One vector is turned by the same rotation once a tick. Each row is the vector after some number of ticks, and that number follows the row.
The counts run from 0 to 1081.
[-31  -5 -18  23  26   2  -4  21 -47  28 -24 -15   8 -11   9  11   3 -25
  11 -37 -15  -6  16  32 -22  -5  35 -16 -17  24 -21  -1  25 -49  13 -15
  23   3   3  -9  22  16  31 -31   9   6  -7  -3 -17  23   4   8  -9  -2
  14  19   5  -2  15   4  -9  -1 -21 -17 -11 -11  14 -12   9 -37 -60  -5
  -2   1   6  12  -8   0 -42  -7   6  10  -2  11  -9  -8] | 463
[-48  -3 -22  38  15   8 -19   6 -35  23 -10 -28 -13   6  -1  -5 -10  -6
  11 -13  -2 -28   0  18  -3  13  22 -31   8  10  15  24  28 -55 -11  -8
  -5  -4  11 -21  -9  21  11 -28  26  16  -3   6 -16   6  -5  11 -20  -2
  -4  -8   8  -7  37  12   7   2  -8 -29 -21 -27  19 -18  -7 -28 -26 -22
  -6 -21  16  10 -10  19 -36 -34  17   2  10  27 -30 -20] | 1005
[-49  -2 -21  47  35  -5 -26 -14 -31  10 -28   1   2   0  -8 -16   6 -32
   9  16  12 -14  22 -10   3  25 -18 -25 -11  20  16  16  35 -25  11  -3
  -2 -12  22  -4   4   7  24 -15  26  10   1  -2 -21  15   3  11   3  -9
  -7 -29 -19 -16   7   6  21   3  -4   2 -44 -24  19 -28  -5 -26  -8 -24
 -44 -14   4   6 -16   0 -26 -31   6  14  -6   7 -37   5] | 992
[-34 -22  -2  47  30  -5 -19 -10 -30   5 -18  13  -7  18  18  20  17 -26
  26  -2 -16 -33  33   4  -6  22   8 -19 -38  14  -6  -7  34 -34  -9 -10
   8  -6  14  -4  15  -1  28 -14  10  12  -9   0 -10 -16  25   0   6  27
  -5  -6  -5  23  14   0   0  -9  10   1 -20 -10  22 -44 -17 -42 -23 -24
 -14 -21  -6  34  13  22 -19 -26   1  -2  -4  19 -20 -13] | 433
[-31 -27 -19  20  45   7 -18  11 -28  11 -12  -4 -11  -1  18 -27 -18   8
   9   0  18  -6   4  20  -6   8  31  -5 -15  15  10  23  54 -34  26 -13
  -9  14  -2   4   6  21  36 -10   0  18 -21  19 -37 -18  17  22   4   8
  21   5  11   3  36  -3  17 -14  10 -11 -18 -10  23 -16   0 -34 -36 -32
 -16   4   6  -9 -12  20 -36 -11  -3  34  -2   6   2  -8] | 295
[-41   0  -1  45  14   9  14  -4 -56  26 -21  -7 -16  -6 -30 -18   0 -11
  28   0   0 -22 -22  11  -1  22  17 -19  -1  11   9  13  40 -35  13 -28
  11  17   7   5  22  24  19 -21  18  -1 -15  11 -15  22   2  11 -11 -30
  23 -15  -6   7  17   9  15  14 -14 -34 -13 -26   6 -31 -19 -25 -16 -23
 -15  -5  14  19  -5  -8 -17 -27 -11  22  16  10  -7  -6] | 562
[-24 -23 -27  25  37  12 -17   1 -34 -15 -26  -8  -1  -4  19   2   0 -16
  20  11  14 -36  23   2 -19  22  17   0  -9  22  -2  -3  41 -20  20   2
   1 -23  24   8  -6  33  38  -9  13  36  -2   4 -36 -10  -7  14  -9  15
   0 -24  11   8   5  -2  39   0   5 -28 -14 -10  18 -25 -26 -48 -29 -24
 -24 -16   9   7   0  20 -15 -18  -3  23   8  14 -11 -10] | 662
[-18  -3  -7  48  26 -13 -18 -10 -26  24 -48   4   9 -10  17  -3 -14 -17
  17  -1 -28   6  25   1 -15  27  15  -8 -31  35  -6   6  38 -11  -8 -17
   6  -2   2  -6  13   3  29 -24   1 -13  26  -6 -16   5  23  10  15 -11
  17   9  -9  14 -12  -3  20 -16  -9   5 -26 -34   8 -43  -3 -42 -28 -38
 -13  -2  -2  21   1  -5 -29 -13  11  28 -10   1 -24   7] | 111
[-11 -18 -25  35  26  -1 -20 -13 -30  -1 -41  -4  15  -3   4  13   8 -28
  23   3  -2 -37  31  -8 -14  18  21  -2 -23  35 -23 -15  37 -23  27  -3
  10 -18  27   3  12  34  25 -18  16  19   7  -2 -22   4   4  15 -11  13
   1 -14  10  16  -1 -12  38   8 -10 -14 -20 -13  14 -17 -24 -42 -33 -22
 -21 -15   5  17 -11  20 -28 -28   5  19  -8   2  -5  -1] | 665
[-11  -5 -14  41  30  -2 -35 -20 -47  10 -28  -8  -2   1  -2 -17  -1 -11
  35 -11 -24 -23  19 -12  12  42  22   5 -38   9 -15  10  47 -24   3 -11
 -14   8   7  13  13  22  31 -17 -10 -28  12   6  -4  -8  19  -2  23 -10
  31   7  11  16   4   7  24 -24  -1  19 -19 -15   6 -16  -9 -27 -22 -35
   3 -10   4   4 -23   8 -10 -27   3  13  -1  -1 -25  23] | 935
[-23   3 -15  34  32   8  -9  -9 -55   3 -37 -15   6  -2   6  16  -5 -38
  12 -21 -12 -27  14  23 -22  27   6  -6  18  19 -12  -7   7 -22 -27 -16
   3 -29  41 -10  -5   4  36 -17  19 -25   6 -20 -10  -6  21 -12  10 -15
   6  13  14 -15 -10   8  10 -14  -9   2 -22  -8  25 -35   6 -36 -36 -29
 -23 -32 -15  10   0  -8 -13 -24   1 -15   5  11 -23  -3] | 1035
[-11  -1   6  40   8  -3 -12 -28 -38  15  -9 -26 -15  -2 -32  -8   2 -33
  21 -18   4 -28 -16  33 -10  30  30 -21 -11  20  10  -4  30 -40  19 -30
  -8   6  27  -1  10  10  24 -28  26 -21  -9  13 -16  -6  16   0   2  12
  11  22  16  -9  41  -9 -15   7  -2   0 -27 -27  23 -12   0 -13 -25 -18
 -24 -18 -14  -2 -19  17 -26 -20   5   3   7  16 -21  -7] | 404
[-36 -21 -11  48   6 -12 -20  -8 -38  18 -33  40   1  19  -9  -3 -13 -26
  18  -3   0  10  29  12  19  14  29   3   5  26   3  12  49 -12   2 -17
   4  15   1 -14  31  21  17 -12  17 -19  -2 -13 -14 -18  20  28  11  -5
  19   7   6  28  -4   7  33   6  -1  11 -15  -2   8 -30  -4 -34 -22 -27
 -20 -16   6  22  -6   9 -14 -31  13   9  -9 -14  -4  14] | 531
[-56 -22 -33  21  32   3  -2  32 -41  13 -11 -20  -1  -1  30   1  -9  -5
   0 -24  -5  -8  10  30 -17   3  22 -21  -1   7 -12  25  24 -50   2  -2
   1  -3   7 -14  11  15  42 -11  -1  25 -16 -10 -22   1   5   2  -2  -8
  23   5   8  -9  24   6   0 -12  -4 -23 -12  -1  19 -16  16 -50 -48 -13
  -4   5  15   5  -9   8 -33 -13  -3  13   3  15  -7 -10] | 467
[-27 -16 -18  41  31  -1 -16 -12 -31   1 -44  -2  -5  -7  -6 -23  -8   4
  12   0  10  -8  13   6   3  31   5 -17 -18  10 -16  24  49 -33  25 -16
 -14  15   5  22   3   5  39  -1  -8  -7  -9  25 -16 -13  42   7  19  -8
  17  12  16   0  -6  -5  32 -14  -7   4 -25  -9  -2 -14   1 -25 -23 -37
 -14  -3   2  -5 -25   3 -37 -24   4  37  -1 -11 -20  28] | 723
[-56 -20 -34  39  15  -7 -24   5 -19   7 -14 -22  -3   6  -1  -5  -7  -6
   2  -1  -1 -27   8  13   0  24  13 -36  -2  -1  10  25  32 -60  -4   4
 -13  -3  14 -18  -8  19  22 -20  30  14  -5   3 -24   4 -10   3 -16   7
  -3 -11   6  -6  24   5  12   6  -9 -17 -22 -10  18 -18  -5 -34 -28 -20
 -10 -16  19   3 -15  23 -34 -30  14   0   1  27 -40  -5] | 1007
[-26   4 -11  27  24  -9   3  -2 -53  23 -31 -14   6  -7 -21 -24 -21 -21
  14 -19  -9   7 -16  23 -13  13  36   1  20  24   5  20  35 -24  12 -22
   6  13  17 -10  26  38  27 -32   8 -16  11  -1 -29  38   1  16   4 -27
  32   9   7  -3  16  14   7   4 -16   0 -20 -24  11 -14  -8 -20 -34 -34
  -7 -13  20   2  -7 -14 -15  -6  10  20  -1   7   6   2] | 135
[-46 -10 -39  45  17  -5  -9 -13 -23  -3 -35 -13   0  -8  -6 -24 -18   4
  18   8  -6 -26  11 -10   7  41  12 -13 -29  11  -2   9  46 -18  -3 -19
  -9   8  -2  10   6  23  12 -21  21 -10   5  -1 -11  -4  14  -1 -14  -5
  12 -12  -3  26  15  10  37   2  -8 -16 -25 -24   5 -34 -23 -46 -21 -45
   2 -11  15  12 -16 -13 -16 -21   0  29  -8   7  -6   6] | 336
[-42 -14 -14  25  30  -7 -10 -11 -38  -1 -17   5 -20 -10 -16 -39   0 -11
  17 -10   6 -10  -1  -7  14  23  25 -14 -31  -3  11  19  59 -41  37 -17
 -11  29  -1   0  21  18  33  -9   3  -9 -21   2 -18   7  12   1  -2 -11
  27  -6  11  20  36   5   6  -1  -9  18 -31  -7  14  -7 -23 -36 -25 -21
  -4 -10   7   1 -25  -4  -4 -15 -13  15 -13  -6  -6   4] | 949
[-15  10  -7  40  34   2 -14  -7 -38  25 -41  -9   0 -12  21  -4 -23 -13
  21   0 -25   1   9  13 -18  29  26  -4 -17  32   3  10  30  -6 -17 -20
   7  -6  -2  -2   0   8  33 -33  -3 -11  32  -5 -17  -2  18  14  16 -24
  15  10  -6  -3  -2   3  19 -28  -6  -2 -31 -44  16 -40   2 -31 -27 -38
 -13  -2  -3  15   1  -8 -21  -7   9  25   1   3 -19   4] | 113
[-65 -25 -34  37  16  -5  -3  17 -42   5 -28   7  -2   6 -12 -19  -8   2
   4  -4   1   1   4  11  10  18  14 -17  21  -1   3  40  43 -50  -7  -3
  -9  17  14 -16   5  13  29   3  14  -8 -13   0 -12  13  13  12  -5 -29
  20   1   9   1   2  10  24   3 -21  -4 -25   9   4 -31  -8 -35 -19 -28
  -4 -20  26   5  -1  -1 -23 -38   7   6   5  -2 -25  11] | 355
[-12   1 -15  26  24   6 -19 -15 -59  -5 -23 -10  -3 -25  -5  -6  10 -47
  20 -24  17 -26  24  21 -12  20   7   0 -26  13  -9 -22  35 -12  36 -15
   4 -21  13  24  17   5  47 -23   8  -6  -8  -6 -17 -20   5  -8  15  19
  16  11  12 -10  -6   1   9  -4   4  -5  -7  -8  19  -5   7 -36 -49  -9
 -27  -4 -24   3 -31  -5  -8   2  -8  18   9   6 -16  23] | 57
[-13  -1   7   9  30   6   4 -12 -60 -10 -32  -6 -17 -18  10 -10  -4 -38
  21 -23   2 -14   8  20 -35  10  40   6  -7  29  -2 -11  33  -5  17 -28
  12  -9  22  -6  16   5  45 -26  -4  -1   8 -10 -18 -17  25 -11  13  -3
  23  17  27  10  10   1   0 -11  -5  -6 -17 -19  23 -20 -10 -46 -42 -31
 -17  -9 -25  11  -1  -5   1  10  -8  14   6   2   8 -11] | 270
[-31 -14   4  54  16  -2  -8 -15 -28   7 -32  16 -22   1  -7 -17 -11  -7
  26   8  -4 -18   5  10   4  36  21 -14 -19  11  14   9  55 -14 -11 -29
  -3  21  -9   9  12  19   7 -18  12 -11  -2  16 -21 -20  24   9   7   7
   9 -13  -3  37   2  10  36   0  10 -16   4 -26  -1 -43 -20 -39 -17 -45
 -11  -1   8  29   6  11 -12 -29   2  25  10  16 -13  -2] | 546
[-20 -24 -12  37  21  -9 -18   1 -45   6 -23  14   9  27   3  22   7 -33
  26 -28   2  -9  30  33   3  15  27  -2  -1  27 -20  -4  33 -31  15 -19
  -2   3  26   1  34  24  30 -10  -1  -9 -26  -5 -18 -18  30  15  24  14
  13  19  12   7   6  -1   5  -8   9  21  -7   5   8  -5  17 -26 -30  -8
 -19 -15   9  10 -15  26 -34 -30  15   7  -5  -9  -1  10] | 1070
[-31 -17 -26  37  34  16 -19  -1 -33  -4 -35 -13 -11   0   5   9   6 -16
  17   6  -5 -44   5   1  -9  37  15 -23  -3  -1  -4   7  25 -48  -9 -14
  -8 -10  27   1 -25  13  23  -2  25   1  -4   5 -16 -13   9 -10 -10  -9
 -14  -7  20   2  -2  -5  33 -14 -10 -15 -17  -4  13 -30  -7 -40 -25 -27
 -13 -16   9  15  -5  22 -19 -48  -3 -10  12  13 -38  -9] | 10
[-44 -10 -13  29  35  -7 -24 -21 -36 -24 -24  11 -19  -4 -16 -40  -3 -20
  10 -13  18 -26  16   0  11  29   3  -4  -3 -12  14   8  56 -23   6 -13
 -17   6  13   5  15  22  22 -12  16 -14  -7   4 -22  -8  14 -17   8  15
  11 -22  12  26   7  21  26  -1   3  11  -2  -3   5 -11 -28 -45 -26 -48
 -10 -25   2   6 -15  -5   6 -15  -4   3  -2  25 -15   6] | 162
[-25 -31 -16  43  23 -17 -34  -6 -21   3 -27   2   8  11  20   9   1 -32
   7  -1   0  -9  36  21 -21  14   7  -4  -2  28  -4   2  29 -16  -4   1
  -2 -25  33 -13  11   3  39 -16  21  10  11 -10 -27 -21  11   7  24  34
   8   9   3  -7  -7  -9  16   0  12  -5 -15  -6  21 -37  10 -41 -35 -23
 -40  -7 -16  11   2  30 -31 -17  12  13   2  21 -28   6] | 648
[-28 -11 -27  37  14  17   1  21 -44  27 -21  -8   6  -3  16  14  -6  -7
  26 -16  -4 -14  18  20  -3  23  32  -9 -24  26  -8  -2  45 -36   3 -12
   5   3  -7  -3  12  30  16 -11   4   5 -31  -3 -19  -8  14  28 -20 -17
  16  -6   1  13  12   1  31   1  -1 -17  -7 -19   1 -19  -2 -49 -29   0
  -5   0  21  16 -12  13 -37 -40   2  22   7 -11 -14 -16] | 891
[-18  -1  -8  32  37   8 -16  -2 -61  14 -49  21   6 -19  -4  -7  -3 -29
  13 -23   2  -4  27  18  -8  11   8   6  -9  14 -21  -9  42 -12  12 -16
  18  -2  -1  15  21   8  39 -13   2 -27   4   4 -11   5  24   8  18 -11
  20  16  14   6 -34  10  24 -13 -19   5  -1  -1   2 -21   0 -36 -52 -30
 -14  -7 -14  13 -14 -20 -20  -8  -2  14   2  -3 -11  25] | 709
[-50  -8   9  22  38   0   4  -1 -59  -2 -20  -3 -24  -4  -5 -18   7 -37
   8 -18   4 -16  -5  20 -25   6   7 -17  28   3  13  15  22 -27   2 -15
   9 -14  35 -16  17  13  38 -20  12  15   0  -7 -28  16   5 -19   7  -9
  10 -16   7  -2   9  15  -5   1  -6 -19  -5  -8  18 -26 -12 -42 -35 -37
 -30  -8  -5  20  11  -6   1 -10 -13  -4  11  33 -12 -18] | 811
[-10  -9 -19  33  32   2 -25  -2 -34  -5 -29 -10  -1  -5   3   7  18 -42
  28  -1 -12 -27  25  10 -17  28  26  -3 -43  20  -4 -22  28 -23   1 -22
  18 -14  13  14   1  -1  31 -32  35  -9  16  -2  -8  -5  -1  -8   9  30
  -6  22  -4  -4   2  -3  -1 -13   0 -14 -20 -14  29 -41   7 -38 -42 -17
 -20   3  -7  18  -3  14 -16  -2  11   9   7  23 -18   8] | 440
[-59 -13  -4  46  12 -10  -5  -6 -44  27 -18  23  -5   6   7  -9 -29  -8
   4  -3   6  -8  20  12   4  -6  12 -14   9  21   3  17  42  -8   7 -15
   8   3  -6 -17  38  22  23 -18  -2  20  -6 -12 -24 -15  15  28   2  -3
  25 -21  -1  28  23  16  21   8   3 -18 -14 -24  17 -29 -19 -39 -27 -36
 -16 -19  -1  23   4  -7 -20 -10 -10  21 -10   3  14  -5] | 315
[-41  -9 -27  31  33  -1   3   1 -61 -14 -47  19   4   6   7   0  -5 -24
  28 -12  -2 -14  28   6   0  22  17   4   1  22 -25   3  37  -6   5 -21
   6  -1  10  13  28  25  34 -11  -7  -9  -2 -14  -9 -12  32   2  23 -17
  15   0  12  26 -18  20  32 -20  -7   7  -9  -7   3 -19  -7 -41 -30 -39
  -6 -14  13  26  -6 -15  -3 -13  -2  13 -10 -16  17  15] | 704
[-37  -9 -15  30  30  -6 -21 -28 -47 -19 -31  11 -18  14 -25 -33   4 -24
  22 -11  12 -29  26  -8  18  26   8   2   1   6   5   6  49 -15   6 -21
 -10   4  24   5  19  27  13 -17  16 -13   1   3  -9  -5  23 -10  10   8
   6 -20  15  31   9  23  32  -2  -4   7 -13  -9   5 -14 -30 -37 -14 -53
 -13 -27   3  14 -17  -3   1 -26   9   2  -5  10  -4   4] | 164
[-19   8 -16  10  39  22 -19   5 -53  -6 -12 -27 -23   1  -6 -24  10 -28
  20 -26  18 -14   3  29 -12  20  30  -2  -9  17  25   2  36 -38   2 -20
  -7  -2  23   2 -19  -5  32 -27  22  -8  -4  17 -10  -1  17  -7   5   7
   1  21  16 -29  35   7 -13 -20  -1  -8 -33 -20  28 -15   5 -26 -29 -19
 -17 -13  -6  -5 -15  12 -24 -12  24   5  21  15 -27 -13] | 616
[-29 -19 -32  24  15   4  -5  10 -49   2 -34  -2   5  -7   8   0 -28 -19
   9  -5  -7 -12   3  39 -17   9  48  -1  21   8 -18  12  20 -24   7 -22
  11  -2   6  10   3  19  44 -22  16 -10  18 -11 -16 -19  -1   7  12   1
  19  38  29   4  -2   5  13 -12 -12 -23  -7  -1  24 -28  12 -29 -61 -28
  -5  -8   4   6  -6   2  -9   4   0   9   7   8  14  24] | 691
[-17 -12 -15   9  30  17  10   5 -60  -5 -29 -14  -6 -13 -15  -5   4 -37
  13 -21  27 -18 -12  37 -22  12  35   0  22  22  -3  -8  28 -31  36 -27
   6  -3  37   5   5  16  41  -7  18  -8 -28  -2 -23  -6  16   2  -5 -12
  16  21  27 -19  14  -9   5   2  -8 -17 -14  -2  21  -8   6 -30 -45 -10
 -33  -8  -6  -5 -15   5 -21 -17  -8  10  12  -6   3 -10] | 1058
[-43 -24 -24  28  28  -3   7  14 -45 -11 -25   2   0   8  -7  17  21 -31
  20 -26   5 -25  10  19  -2  24  24 -24  -6   1 -17  -1  35 -60  21 -15
   0  11  26   0  29  32  27  -5  10   2 -40  -3 -25   8   9  -6  -5  -5
   0  -9  10  14  12   9   3  -3  -6  14  -4  10   4   1  -3 -40 -38  -2
 -10 -14  29  17 -14  15 -20 -37  -3  -6  -9   4 -14  -8] | 28
[-69 -17 -23  40  11 -21   0  -8 -48 -26 -12 -10 -21  17 -10 -13   0 -14
  15  -4  -6 -27  -2  10   4  35  12 -33  11 -11  12  34  26 -39  -2 -13
 -21   1  24  -2  14  11  41 -16   3   9   4  -6  -6 -15   7 -22  23  -5
  10  -6  16  12  19  24  -1 -11   2  -7 -23  -9  18 -22 -10 -28 -13 -33
  -7 -23  17  17  -2   9  10 -16   4   4   6  20 -16  18] | 586
[-24  -6 -18  32  22  25   2  21 -47  25 -29   1   5 -32  10  10  -9 -13
  13 -12  11  -8  12  31 -14  18  18 -11 -29  19   0 -11  49 -36  18  -9
  12  -1 -12   4   0  17  33  -6  12   1 -30   8 -31   5   6  31 -27 -13
   9  -3  -2  -1  -3  -2  25   3  -6 -11  -5 -16   8 -23 -10 -50 -45   2
 -12  -8   4   9  -5  -1 -38 -20  -9  25   9   0 -27 -10] | 888
[-13   0 -16  42  15   3  -6 -11 -38  -9 -35 -28   7 -26  -6  17   9 -36
  20  -3  -1 -35   4  22 -29  43  14 -27 -30  16  -4 -12  25 -36  20 -13
   3 -18  21  20  -7   3  44 -26  18  -1   9  15 -21   9  -2  -2   1  10
 -10  12   3 -16  -8  -6   3  -7  -9  -6 -24 -29  15 -20  -6 -25 -38  -6
 -17 -18  -3  10  -7   8 -19 -10  10  17  13  19 -45  14] | 229
[-51 -23  -6  36  11 -15  -7   0 -38  20 -14  22   0 -14  -3 -24 -25 -16
  -2  -6  16   3  15  24  -5  -7  17  -7  -2  16  10   8  52 -14  26 -11
  12   7 -11  -9  41  17  31 -22  16  10  -9  -8 -30   0  -3  24  -3  16
  33  -6  -2  22  17   8  12  21   2 -19  -4  -7  17 -26 -13 -45 -45 -27
 -20  -6  -7  10  -2  -9 -19   8  -8  29  -8  18  11   2] | 312
